In the data rows, 50 means zero.
Each row of this table is followed by its label. One hidden rule gives the labels. It looks at one to three of the table's principal directions, none of them among the few with the most spread.
[94,49,68,74,59,44,51,53,46,54,67,26,44,66,34,58,45,38,30,47,45,47,50,50,55,61,70,53,70,51,18,82] w
[50,53,43,44,48,50,37,58,52,49,44,55,61,57,48,49,62,50,56,43,51,55,43,36,52,58,51,62,48,53,59,54] w
[64,40,43,60,49,50,39,57,43,56,60,45,47,58,43,58,50,39,37,47,51,65,57,37,55,70,58,65,52,59,44,66] u
[44,40,31,74,63,60,52,62,34,42,42,55,70,50,77,45,37,58,65,54,67,62,53,25,33,56,74,47,72,56,34,59] x
[56,39,54,84,59,52,51,61,35,41,53,46,70,52,75,37,27,63,69,59,75,43,46,24,41,47,81,55,74,51,28,62] w
[16,33,37,56,53,63,62,54,30,40,41,57,74,43,88,29,34,62,78,58,69,64,44,27,34,41,55,41,52,57,48,32] x
[46,51,53,57,59,41,49,45,48,49,41,57,54,43,60,46,42,58,60,58,52,52,54,48,53,49,49,62,50,55,37,39] w
[38,77,45,36,43,52,48,59,67,41,42,66,48,43,47,50,60,51,51,44,42,35,47,61,43,37,41,45,40,28,75,44] w
[47,50,44,54,62,47,52,46,47,49,38,54,56,46,58,51,50,53,54,50,49,56,55,50,46,52,51,52,53,56,38,46] w
[25,65,25,49,52,53,40,55,68,52,40,83,50,35,58,45,45,60,59,58,46,47,63,49,39,39,44,50,44,37,56,32] x
[34,45,54,46,44,59,63,59,36,40,49,36,55,58,61,56,53,47,54,43,50,56,30,46,53,48,47,40,48,46,58,55] x
[42,46,59,43,45,48,59,54,38,36,48,37,49,56,52,56,53,46,53,48,42,58,33,51,62,53,34,50,40,49,52,49] w
[67,67,48,36,40,42,32,58,75,55,55,61,30,52,24,60,64,38,31,44,33,44,53,56,55,59,41,65,41,46,63,56] w
[37,39,43,52,49,56,47,58,41,44,51,54,59,50,61,55,46,59,62,56,58,63,45,33,50,54,53,53,45,53,57,47] w
[44,67,50,56,50,55,57,57,41,42,39,47,51,55,59,56,47,51,56,45,51,46,42,55,55,50,54,47,62,40,55,57] r
[60,25,60,57,49,52,60,47,29,43,61,28,54,55,51,54,46,46,46,49,60,59,48,47,52,58,57,46,49,60,46,62] r
[68,50,51,66,59,46,48,53,45,42,53,54,52,48,52,54,38,55,52,53,60,51,59,44,44,56,68,60,57,51,44,62] w
[57,52,46,72,60,52,49,67,39,35,45,50,67,55,65,50,43,54,61,45,63,50,45,29,41,55,74,58,65,46,42,70] r
[67,58,54,49,55,38,44,49,56,43,47,56,45,46,41,56,52,49,46,49,47,48,57,56,51,56,49,65,45,51,50,53] r
[68,52,63,51,49,46,52,40,54,60,62,39,38,52,34,53,50,43,32,52,43,45,59,68,57,50,48,47,50,49,43,54] u
[49,56,40,58,49,53,46,74,48,27,49,63,60,49,64,40,43,51,61,50,55,53,43,26,34,52,60,59,51,43,53,57] x
[54,69,47,34,40,53,38,61,64,50,47,51,58,60,34,45,75,40,46,33,40,41,37,48,51,50,44,52,45,37,71,59] w
[51,37,41,63,63,49,44,48,46,60,45,52,56,52,58,54,46,57,56,55,55,61,53,34,50,58,60,55,63,65,28,52] x
[60,61,57,51,54,43,52,44,58,53,48,50,43,48,44,48,49,45,42,46,44,40,55,62,50,45,50,52,52,46,43,52] x
[60,51,55,52,41,52,46,54,54,56,64,42,44,55,39,48,52,40,36,49,47,44,51,53,53,52,51,49,51,44,51,58] r
[26,31,44,47,43,57,53,40,43,62,53,43,49,49,54,46,48,54,55,60,49,56,48,52,61,46,35,36,49,56,46,33] w
[31,44,53,41,44,53,54,51,47,49,47,43,49,57,51,58,55,53,59,46,46,50,29,47,61,45,39,43,46,48,57,48] u
[44,32,42,50,49,48,39,54,43,51,52,52,51,52,50,60,52,54,54,58,49,70,48,34,60,65,43,63,42,63,47,46] x
[50,54,48,53,52,45,49,54,43,40,39,52,53,49,59,49,48,51,58,52,52,54,47,46,54,59,48,61,54,57,47,48] x
[50,45,57,53,54,52,64,39,43,47,50,46,51,45,55,47,41,54,54,50,60,44,55,60,43,40,56,38,52,49,51,50] w
[66,66,53,54,62,51,58,47,48,45,44,52,53,47,52,60,49,52,44,44,55,48,63,64,38,50,67,46,55,44,54,61] w
[58,64,45,55,76,51,71,29,50,49,33,61,53,35,61,46,39,58,51,52,52,50,76,76,24,38,62,28,62,52,34,43] w
[60,62,53,43,42,44,33,70,59,40,50,48,58,60,38,52,72,40,46,36,42,43,34,38,57,59,46,70,41,41,63,64] u
[37,71,51,32,34,54,49,56,57,52,45,47,45,58,40,52,67,37,42,35,36,42,38,62,62,46,33,49,41,34,75,50] u
[44,41,45,46,50,45,41,60,35,38,42,53,54,53,62,62,52,54,60,54,54,76,43,31,61,73,45,76,41,68,55,46] u
[19,49,30,45,63,53,50,31,58,67,30,78,52,32,70,46,41,74,70,66,56,57,67,53,41,40,47,43,54,63,45,16] w
[39,27,30,63,58,53,32,49,45,66,44,59,65,51,64,45,46,66,70,63,64,65,52,18,53,62,59,60,66,73,31,42] w
[65,41,53,54,51,48,46,68,37,30,54,50,63,54,62,51,49,49,55,49,63,66,45,24,40,68,65,70,45,62,54,61] w
[32,32,35,43,48,50,37,53,39,51,43,60,55,50,63,55,50,60,66,61,55,80,46,26,60,70,41,70,42,75,53,34] r
[49,52,50,32,46,50,47,41,59,62,46,55,44,48,46,49,59,49,47,47,50,50,53,55,49,51,45,52,46,61,62,40] w
[30,37,40,65,58,59,57,46,34,50,41,54,62,42,79,44,32,70,73,66,70,54,54,41,44,46,62,39,68,59,41,38] w
[67,56,54,43,45,43,40,50,62,54,55,51,45,52,34,46,60,40,38,44,44,43,53,53,52,54,47,60,46,50,54,55] r
[55,58,60,50,43,54,57,59,48,46,53,31,43,62,42,63,58,40,39,40,41,41,35,59,59,51,50,41,57,38,53,68] u
[63,55,41,56,56,47,39,52,56,52,52,65,46,47,46,55,44,55,48,57,50,58,64,45,44,58,58,60,51,54,46,52] w
[30,64,44,37,47,61,61,49,52,52,40,51,47,51,54,56,57,48,49,40,44,47,45,63,46,40,45,32,50,39,67,47] r
[79,34,41,83,60,40,28,59,44,54,58,51,53,50,52,49,38,49,46,63,63,59,67,25,52,78,72,79,71,71,19,64] u
[42,42,54,47,43,49,45,55,44,48,52,45,47,56,49,61,51,54,57,52,51,54,37,42,66,55,44,58,44,52,57,51] w
[55,47,44,45,43,46,26,58,68,65,55,60,46,58,41,45,57,50,53,52,47,49,41,27,55,59,50,67,54,61,47,50] w
[42,40,52,40,46,52,49,37,60,71,59,50,36,52,39,53,49,55,47,57,42,52,48,54,59,43,38,40,47,56,45,38] r
[65,68,64,42,51,55,72,30,65,57,55,45,41,43,38,34,49,41,33,39,48,20,64,87,29,23,56,17,56,33,56,53] w
[41,45,51,49,46,49,48,53,47,49,46,49,51,51,58,48,49,53,59,52,54,49,40,42,56,52,48,55,53,56,51,45] r
[56,40,52,57,56,47,50,45,33,50,48,39,55,54,51,60,51,49,49,51,53,65,54,49,61,64,51,59,50,60,43,55] x
[55,47,55,58,53,46,52,49,43,46,46,45,53,50,58,45,44,53,58,54,57,48,46,46,52,53,55,55,60,59,40,50] u
[44,73,52,29,40,54,61,43,72,52,51,50,41,43,29,40,67,34,31,35,31,24,54,86,42,26,31,22,37,21,70,46] w
[52,59,61,42,33,47,53,56,57,44,59,38,32,57,29,54,56,34,36,41,33,34,36,65,64,44,32,44,42,32,59,60] w
[40,71,45,39,44,60,55,47,55,57,44,52,40,52,42,66,57,48,41,40,45,42,53,73,53,43,49,35,51,33,76,54] w
[59,40,43,61,59,50,44,49,43,54,51,49,59,53,50,54,49,51,50,49,57,60,58,39,48,59,63,57,55,57,41,60] r
[68,48,52,46,45,47,41,49,54,62,61,40,36,60,26,63,61,35,27,44,37,57,54,56,63,65,44,57,46,54,48,62] x
[44,53,59,43,54,48,66,40,46,39,41,50,53,41,60,44,47,55,58,49,55,43,50,63,43,38,47,42,45,49,56,40] r
[13,30,48,32,38,51,49,38,46,64,45,55,38,46,63,53,45,65,68,67,53,63,40,44,69,50,27,53,41,72,58,16] w
[45,30,72,40,36,55,57,54,32,48,59,18,50,67,51,65,61,49,52,47,53,55,19,44,72,58,43,45,48,60,59,55] w
[58,46,50,44,48,51,51,44,47,57,55,42,43,55,38,57,56,40,36,45,43,61,56,57,55,59,45,50,45,56,51,55] x
[60,48,62,53,49,46,58,49,46,38,55,47,45,46,51,53,40,52,51,51,58,43,51,55,46,46,56,51,47,47,55,55] w
[48,36,44,51,48,50,39,61,46,48,54,50,57,53,55,47,54,50,54,55,51,64,43,27,52,63,48,61,47,62,44,48] w
[66,64,48,46,53,40,38,53,65,48,47,63,43,46,40,52,56,48,44,49,43,46,58,53,47,56,49,65,46,50,51,51] r
[40,46,56,44,47,45,46,48,50,51,50,51,41,52,46,69,49,59,56,54,47,54,41,50,68,51,40,59,38,50,58,46] w
[63,47,56,59,56,47,57,65,36,22,51,45,60,50,61,54,45,50,54,50,55,58,45,39,41,58,60,57,47,50,47,62] x
[35,52,30,55,49,45,26,74,63,41,45,73,65,47,55,40,56,50,61,49,47,52,44,18,46,53,46,74,39,42,50,48] w
[69,28,47,67,50,45,29,56,46,61,67,50,51,56,47,48,42,51,47,63,59,65,58,21,56,72,63,75,56,70,31,56] w
[39,48,59,42,43,51,58,44,49,52,53,43,45,45,53,47,51,49,47,54,48,46,48,62,55,44,38,43,43,50,54,37] x
[33,47,58,40,39,55,54,69,39,31,49,47,61,54,71,48,53,52,63,47,58,57,25,30,49,51,48,59,38,51,69,46] w
[68,59,51,53,54,44,46,54,58,40,51,56,50,46,42,50,52,48,45,47,49,42,57,53,42,50,56,55,48,43,50,59] r
[57,38,46,55,52,47,42,55,45,44,55,53,56,49,51,51,48,53,54,55,56,60,53,36,49,60,54,61,46,58,48,53] r
Here are more rows. What is the label of each one?
[57,55,48,43,51,46,44,53,55,45,48,53,52,49,42,55,62,46,45,45,45,52,53,52,49,56,47,57,40,48,58,53] u
[43,59,40,34,49,49,40,58,53,45,40,60,51,54,47,61,65,49,52,47,37,68,43,44,56,63,36,62,37,54,61,44] w
[63,42,59,61,58,46,64,41,40,44,54,46,42,44,55,53,32,50,45,53,59,52,62,58,43,50,61,49,53,56,40,55] r
[44,41,37,54,43,55,35,54,54,65,53,54,56,53,55,30,50,50,57,56,57,49,48,29,49,54,53,53,64,61,43,44] r
[51,61,56,36,44,39,43,48,62,48,47,58,32,49,35,60,54,51,49,51,37,46,45,60,65,51,32,61,38,48,59,44] r
[45,52,61,48,52,48,63,39,49,51,50,48,46,42,58,43,41,54,52,57,51,44,54,64,48,39,45,41,49,50,46,36] x
[59,62,63,46,42,56,63,44,58,55,61,35,43,54,34,44,55,37,33,38,43,26,49,75,46,32,50,25,53,29,57,61] r
[40,66,53,35,50,54,59,33,65,65,45,54,39,44,42,51,56,52,43,48,39,37,56,79,49,32,39,29,48,40,58,36] r
[18,64,45,31,53,54,69,40,49,35,29,60,54,37,58,51,55,59,64,46,44,46,48,75,45,29,30,28,34,34,72,30] w
[44,52,51,58,55,47,48,65,34,33,40,51,65,52,72,53,47,57,65,53,58,63,39,31,53,61,56,69,51,56,48,50] x
[55,47,52,24,33,46,33,50,56,65,53,35,33,70,20,69,80,33,34,36,29,60,31,51,81,72,25,64,39,62,64,57] u
[35,51,30,46,55,51,46,42,50,58,35,71,46,37,64,50,43,57,56,58,56,64,69,51,44,58,49,57,52,66,54,31] w
[40,47,50,51,51,53,55,49,43,43,48,56,51,46,61,53,40,62,62,57,59,53,49,48,47,46,54,48,48,49,58,44] w
[46,51,50,32,43,47,46,46,64,55,55,54,39,49,31,56,62,43,39,43,37,48,50,60,54,45,34,48,31,42,64,48] u
[52,65,43,54,60,45,48,56,54,41,38,63,55,45,55,52,50,51,53,46,48,51,56,49,42,51,55,60,51,45,48,53] x
[56,64,62,52,51,44,55,46,62,51,52,51,43,46,44,46,46,48,44,48,45,31,52,64,49,36,50,48,49,37,47,50] u
[68,73,53,37,51,36,43,48,72,42,47,68,35,38,33,52,56,46,39,49,37,41,63,69,45,50,40,62,35,44,60,45] u
[47,49,60,58,53,51,58,42,54,55,56,50,55,41,58,38,40,57,52,57,59,34,58,57,41,32,59,39,54,43,44,42] w
[11,50,12,34,56,64,42,48,62,61,32,87,65,37,67,40,55,67,70,57,52,68,61,35,28,42,44,39,42,55,63,20] r
[47,68,48,37,40,60,56,49,67,58,57,46,39,54,27,52,63,38,31,39,31,33,49,75,48,33,38,22,46,24,64,56] x
[61,59,53,48,55,54,63,33,59,62,57,45,42,44,34,48,52,41,28,45,42,39,71,82,39,36,51,25,50,37,48,53] x
[73,47,42,74,65,45,33,52,54,66,57,55,52,54,43,58,45,50,39,55,50,59,69,38,50,65,70,66,63,56,23,65] x
[39,62,49,31,50,49,51,41,59,52,40,58,45,46,42,59,61,54,51,47,40,49,51,67,55,43,34,45,36,44,66,38] r
[54,51,56,48,49,47,53,55,43,39,45,45,52,52,56,50,52,48,54,47,52,52,41,46,51,56,50,57,51,56,52,52] u
[36,58,53,32,46,49,61,45,51,40,39,54,46,42,55,50,55,51,54,45,48,46,46,65,47,42,37,44,38,48,68,38] r
[61,45,57,58,53,51,57,45,45,51,56,39,51,52,46,48,46,47,44,47,54,44,53,56,48,46,58,42,56,47,42,60] u
[60,49,48,40,43,48,33,65,49,53,52,40,45,69,34,71,71,39,40,42,35,69,33,35,70,77,41,69,46,60,53,64] x
[46,14,45,60,42,65,50,56,30,61,70,42,59,58,71,37,34,51,56,60,75,73,48,13,40,62,71,51,60,76,44,51] w
[61,48,48,57,53,44,43,56,52,41,55,57,49,48,46,53,45,51,49,53,50,54,55,42,47,55,54,62,45,49,46,56] u
[39,45,46,47,44,48,44,48,49,53,48,53,48,49,50,47,48,53,57,55,50,52,47,46,60,51,40,55,47,54,52,41] u
[51,59,56,50,57,53,61,37,55,55,48,47,55,45,47,45,52,52,47,46,50,34,57,70,41,32,54,30,53,37,50,50] r
[48,34,60,60,49,48,55,49,33,51,57,34,47,55,58,57,41,49,49,57,53,60,44,45,65,59,49,56,53,61,37,50] x
[53,42,47,57,46,44,38,61,37,40,44,55,52,51,66,52,42,54,64,53,70,58,46,26,56,71,61,81,56,70,57,53] w
[44,31,55,58,55,49,61,44,27,45,43,42,51,50,73,51,34,59,65,60,65,64,45,40,55,59,55,55,60,74,38,43] r
[62,47,41,67,55,54,36,69,53,52,54,51,65,59,54,47,53,49,51,44,58,49,46,22,40,59,74,58,67,50,40,71] w
[48,45,59,52,55,48,59,36,48,55,48,45,51,44,56,43,45,53,52,52,56,42,54,59,48,41,51,43,53,54,44,43] r
A new table starts here. Each row of this table is followed by its label. One hidden rule gives the labels. It looks at one to three of the table's principal directions, none of them among the few with the most spread.
[48,51,45,54,47,56,43,43,57,59,49,51,51,51,56,53,43,48,51,53,46,53,52,42,50,55,46,50,57,54,49,46] q593
[47,49,55,38,49,54,47,60,34,49,48,50,55,45,53,55,52,42,53,47,47,41,47,70,46,48,48,49,46,52,46,51] q593
[55,45,48,42,49,57,49,53,49,55,47,50,52,48,58,51,35,44,51,51,52,47,51,48,49,49,59,42,51,50,44,50] q470
[76,58,42,44,58,52,44,68,49,42,56,41,50,44,61,47,40,35,60,51,42,40,57,52,53,74,55,37,32,48,53,54] q895
[81,61,28,58,59,66,49,58,55,49,55,50,50,31,58,65,60,47,53,54,53,49,38,53,55,76,58,54,34,78,64,46] q610
[46,73,52,39,57,65,49,41,64,50,58,48,40,66,45,55,68,67,44,55,64,48,38,41,36,33,75,53,65,40,46,43] q895
[66,52,42,45,48,73,45,54,53,58,53,41,49,46,69,61,37,35,58,53,47,48,46,45,47,63,50,50,60,56,54,42] q895
[54,54,51,36,49,67,49,58,37,51,52,47,51,48,56,58,52,42,54,49,53,41,41,64,40,49,55,53,54,53,50,43] q462
[49,47,49,52,42,39,35,66,47,52,45,48,63,35,55,45,47,30,42,46,24,54,69,63,69,66,26,58,26,60,60,51] q895
[86,53,25,55,51,73,51,57,55,55,49,52,53,30,66,63,40,40,54,57,54,49,41,44,54,74,63,50,38,79,58,41] q470
[42,57,61,39,52,45,50,56,42,40,54,50,50,53,43,50,67,54,47,46,55,45,49,67,47,41,55,50,43,43,44,55] q470
[49,38,45,81,52,37,60,24,80,57,46,49,39,62,48,47,31,68,55,59,50,66,47,05,54,42,44,43,78,38,44,54] q895
[56,55,42,58,58,45,42,51,54,51,52,52,51,46,49,47,51,50,48,50,43,50,54,46,56,65,47,48,41,57,58,51] q610
[59,51,39,49,48,68,49,42,61,60,49,51,48,48,62,59,37,50,54,56,58,52,46,36,46,53,63,44,59,57,44,46] q537
[48,53,53,39,49,50,42,61,49,52,48,47,56,44,51,48,51,42,38,48,42,49,57,59,57,45,52,54,39,51,51,50] q462
[36,40,55,65,51,17,54,47,53,45,43,52,51,53,37,33,44,57,45,48,37,55,63,43,62,45,36,48,42,38,51,62] q470
[23,43,74,55,48,16,46,57,34,35,54,52,56,51,29,39,79,51,39,35,41,56,63,79,64,45,20,59,33,42,54,64] q895
[54,29,52,54,29,43,61,67,35,47,39,48,64,31,53,50,44,31,46,45,38,56,57,68,66,51,28,68,30,64,58,48] q462
[58,46,54,53,62,56,55,49,47,48,59,44,42,52,49,56,55,51,53,46,59,50,37,48,48,53,49,49,64,50,56,50] q895
[50,43,53,50,54,44,57,49,49,49,47,47,46,55,48,46,37,53,54,51,50,46,46,42,47,40,54,42,59,38,44,53] q462
[28,42,57,59,40,50,59,28,56,59,46,53,45,65,45,49,48,63,51,52,56,59,46,34,41,31,43,59,78,41,47,44] q537
[59,46,46,61,49,54,53,47,54,53,52,52,51,46,46,48,54,49,41,49,53,60,47,40,56,57,45,63,51,63,66,39] q462
[61,50,51,40,50,64,53,59,41,52,49,47,52,50,52,52,46,43,49,51,52,44,40,53,43,44,58,55,56,52,53,38] q537
[56,70,46,34,55,59,47,52,59,44,56,46,43,58,55,49,53,55,55,55,59,42,54,47,40,50,76,38,44,37,42,53] q537
[76,52,34,45,58,59,38,63,52,55,50,51,56,36,63,47,29,34,49,52,43,45,58,44,57,75,62,37,32,64,56,48] q470
[39,51,51,57,47,47,48,41,56,54,50,51,49,54,48,49,55,55,48,50,47,56,53,45,51,50,40,57,56,49,54,49] q610
[11,37,65,74,45,18,60,27,51,49,44,59,47,62,26,42,66,74,45,46,47,62,50,48,53,28,23,62,65,39,48,58] q869
[34,41,68,55,43,42,46,46,48,49,56,48,52,57,43,45,61,45,42,42,48,62,58,52,57,48,27,61,58,46,56,48] q537
[33,41,59,58,44,41,56,38,47,51,48,54,49,60,42,46,51,57,51,48,53,55,49,46,46,39,39,55,64,43,48,49] q610
[59,75,28,39,61,61,49,57,53,49,49,50,46,39,56,59,60,58,54,56,50,36,44,61,44,57,76,47,30,60,54,55] q869
[45,52,54,41,48,51,43,60,41,50,49,48,55,45,53,52,54,41,47,46,42,46,54,66,52,51,44,53,42,52,50,51] q537
[50,72,53,41,64,59,53,44,54,43,59,51,39,64,38,54,74,70,47,53,68,43,32,49,34,35,75,50,61,41,47,46] q869
[48,34,45,64,53,34,60,45,42,52,40,55,50,50,44,39,30,54,57,51,42,47,49,40,49,50,41,45,55,47,53,52] q462
[65,44,44,54,57,60,52,47,55,55,52,51,48,46,54,54,41,49,49,51,59,53,42,37,52,56,59,45,57,60,51,46] q869
[49,41,44,47,41,51,45,51,48,60,38,57,59,44,60,49,25,42,53,54,43,47,57,48,50,49,52,40,47,54,38,50] q462
[35,58,54,53,51,40,50,44,53,47,50,52,47,55,40,49,67,63,46,50,49,51,49,55,49,39,48,55,49,44,48,55] q470
[36,60,51,47,50,52,56,40,50,49,49,54,44,58,42,55,66,67,51,53,59,46,39,55,38,33,60,55,59,45,45,50] q869
[59,41,44,54,49,71,49,48,52,64,50,47,52,39,60,63,44,40,45,50,51,58,39,45,55,56,44,61,63,71,60,39] q537
[60,54,49,44,50,43,45,66,45,41,52,46,54,46,53,42,47,38,53,48,40,44,62,58,55,64,47,45,29,46,53,54] q593
[33,60,43,52,39,51,64,17,78,53,42,55,34,80,53,46,29,80,71,68,66,48,52,12,24,25,78,31,78,16,20,54] q462
[64,44,45,46,49,74,62,44,53,59,50,47,44,55,58,56,32,49,54,55,65,50,36,31,38,43,67,50,74,51,50,37] q610
[45,46,49,54,49,56,55,43,50,54,50,48,47,49,52,58,53,53,53,49,53,53,43,51,49,48,44,56,61,54,53,50] q462
[61,38,45,56,53,60,53,42,55,57,50,55,49,47,55,54,36,50,50,51,63,56,44,35,51,55,58,42,60,61,48,47] q895
[56,48,30,56,45,65,54,36,64,66,39,56,49,47,62,58,26,55,56,62,53,51,45,28,44,49,65,46,61,61,44,44] q895
[47,49,49,44,50,54,45,50,54,59,44,48,51,50,56,52,36,47,48,53,43,48,51,45,50,42,54,46,57,47,44,50] q537
[25,39,64,54,33,11,41,76,21,35,42,47,69,29,46,46,68,29,53,35,13,48,76,99,73,63,00,61,07,52,54,71] q895
[51,58,48,47,48,60,37,54,60,59,54,39,51,50,61,51,47,37,45,50,35,54,58,44,55,59,38,59,55,50,61,43] q895
[56,50,44,36,45,71,45,43,63,61,51,51,49,55,68,51,25,44,54,56,62,51,58,31,43,52,73,34,59,47,37,47] q895
[46,44,51,50,52,47,58,46,51,52,46,47,45,57,50,46,35,54,55,52,50,47,48,39,45,40,54,44,63,37,46,52] q462
[51,41,48,60,44,47,67,30,65,51,44,55,42,67,48,45,29,67,60,60,66,54,44,18,39,32,66,38,72,33,32,49] q869
[39,43,32,79,46,21,55,50,42,50,32,57,57,29,46,51,51,55,60,52,21,49,54,65,62,63,16,60,27,67,60,62] q895
[56,35,53,58,48,68,52,46,49,63,52,45,51,45,56,61,46,40,43,47,52,61,36,42,55,51,36,66,74,67,63,35] q593
[71,57,50,34,53,69,39,71,40,49,57,43,56,40,60,58,53,29,47,47,47,43,45,65,51,62,53,53,41,61,56,40] q593
[62,58,41,45,50,56,43,60,49,51,49,46,53,44,60,50,42,39,55,52,40,43,55,53,49,64,51,48,40,54,54,47] q895
[81,61,27,46,57,67,43,65,55,55,48,46,53,31,66,58,38,37,52,56,41,43,48,48,55,71,63,47,33,69,59,46] q537
[60,62,47,34,56,75,49,50,51,53,56,46,44,52,59,65,54,52,55,54,64,42,35,53,37,46,72,45,62,51,42,46] q462
[62,25,45,64,33,57,65,30,70,65,35,54,49,61,62,47,00,51,60,65,57,60,47,01,45,33,60,35,82,39,26,41] q869
[35,39,70,64,51,37,60,39,49,45,59,49,45,61,29,43,73,60,36,40,60,66,46,45,56,39,32,69,65,45,65,46] q895
[84,50,20,46,49,61,43,64,57,60,37,54,60,31,72,45,07,31,55,61,36,42,62,34,56,73,70,34,25,66,49,45] q462
[58,45,48,57,60,27,44,63,43,43,47,54,57,42,44,35,42,44,48,47,35,45,62,53,62,65,43,39,27,51,54,59] q869
[67,66,55,31,62,67,36,58,58,46,66,44,46,58,55,49,55,44,44,49,62,47,51,44,46,56,73,39,51,43,47,46] q869
[45,40,49,57,42,59,47,43,51,64,45,51,54,47,56,56,41,43,48,51,44,57,47,44,52,50,35,60,65,61,55,40] q610
[78,47,27,57,51,81,59,40,62,64,49,53,46,43,64,61,32,49,54,59,66,55,36,23,45,63,69,52,63,73,59,34] q470
Which label does each new row get?
[43,41,50,59,46,49,46,47,42,58,47,55,56,44,47,51,54,45,45,46,42,55,49,56,55,56,30,63,52,65,62,43] q869
[17,64,70,58,55,21,42,63,33,34,61,43,53,42,23,50,99,55,31,31,29,57,53,99,67,52,03,90,28,56,82,58] q593
[23,43,54,65,41,29,62,29,56,50,40,58,46,63,38,43,48,71,56,54,50,55,52,39,44,30,42,50,62,35,39,57] q537
[51,59,59,46,56,40,50,57,47,37,58,46,47,57,41,42,65,53,49,47,51,46,53,57,49,50,51,48,42,37,51,55] q593
[31,43,65,51,48,46,61,29,59,49,53,53,40,72,40,46,51,70,49,51,71,57,46,32,40,23,61,44,77,29,34,53] q895
[34,50,64,50,50,51,54,34,61,50,59,48,41,69,42,46,60,62,44,48,65,60,50,36,45,36,53,53,72,35,49,49] q869
[39,44,64,53,45,54,45,38,62,55,59,44,46,63,50,47,53,47,42,46,55,65,56,34,54,47,37,58,71,42,54,44] q610
[41,42,31,63,39,51,66,28,53,60,32,63,48,50,55,55,28,66,68,62,54,46,44,36,36,42,58,43,61,54,37,52] q610
[46,69,50,35,53,43,55,55,45,35,51,53,46,59,43,44,62,62,58,53,57,35,52,63,36,42,72,40,34,33,39,58] q869
[59,64,45,41,56,59,52,52,51,45,54,49,44,55,52,52,53,56,58,54,58,40,44,50,38,51,69,41,49,44,45,50] q462
[49,59,46,40,50,59,52,49,45,50,48,52,47,55,53,54,48,55,60,55,55,38,43,55,35,44,64,44,54,45,41,49] q462
[56,49,36,41,40,83,49,50,40,69,40,53,55,38,68,72,37,40,58,57,49,42,32,58,37,49,56,57,63,73,47,34] q593
[70,53,30,47,51,72,51,49,54,59,45,55,51,40,64,60,34,47,57,58,58,45,42,42,44,60,71,42,48,67,46,44] q470
[65,54,46,47,61,58,46,65,39,47,57,41,50,38,55,57,59,38,51,44,44,45,43,66,55,68,42,56,42,62,66,50] q895
[57,61,52,42,55,50,35,63,49,47,55,46,54,47,53,48,56,39,45,48,39,46,57,58,55,61,47,49,37,51,54,48] q610
[55,66,37,39,51,62,47,47,61,52,49,49,45,53,62,56,41,55,62,59,55,41,51,44,38,52,73,35,48,43,37,54] q462
[59,49,49,48,62,37,45,59,47,43,51,51,51,48,48,38,38,47,52,49,45,43,58,48,54,59,56,31,36,43,46,59] q610
[52,46,51,55,54,24,32,66,48,49,46,56,64,38,43,29,45,36,31,44,26,54,74,53,74,65,36,49,18,57,61,53] q462
[40,46,48,57,47,56,54,35,57,60,46,53,47,53,51,57,48,58,50,53,54,56,43,40,47,41,48,55,68,54,48,47] q537
[43,61,61,41,55,45,53,47,48,37,58,48,42,67,43,45,60,61,60,50,61,41,50,54,36,42,61,38,54,27,38,57] q895
[52,51,39,45,45,69,54,45,43,60,43,55,50,48,59,62,40,51,61,57,55,41,36,52,35,46,60,50,61,60,44,41] q593
[72,56,47,33,58,79,46,68,34,54,55,44,53,39,58,62,54,34,45,47,52,40,32,65,45,56,59,60,52,68,63,34] q610
[35,18,84,54,34,37,31,62,43,56,58,40,67,45,49,39,53,14,22,29,32,78,76,59,84,58,00,71,50,55,67,44] q462
[46,47,44,58,46,52,53,39,56,56,45,56,50,49,50,53,47,57,50,54,53,55,47,42,49,48,50,53,56,57,49,48] q895
[40,62,56,41,54,59,54,43,50,47,56,48,41,61,45,57,69,64,52,51,63,46,38,56,36,35,62,53,63,41,46,50] q593
[88,43,38,65,64,40,50,57,54,37,58,47,46,45,60,41,26,40,72,51,50,45,59,33,57,90,51,18,35,47,49,63] q895
[72,69,33,40,57,54,31,74,52,50,49,48,60,30,59,48,51,34,40,52,31,43,61,62,62,73,57,51,13,67,62,48] q462
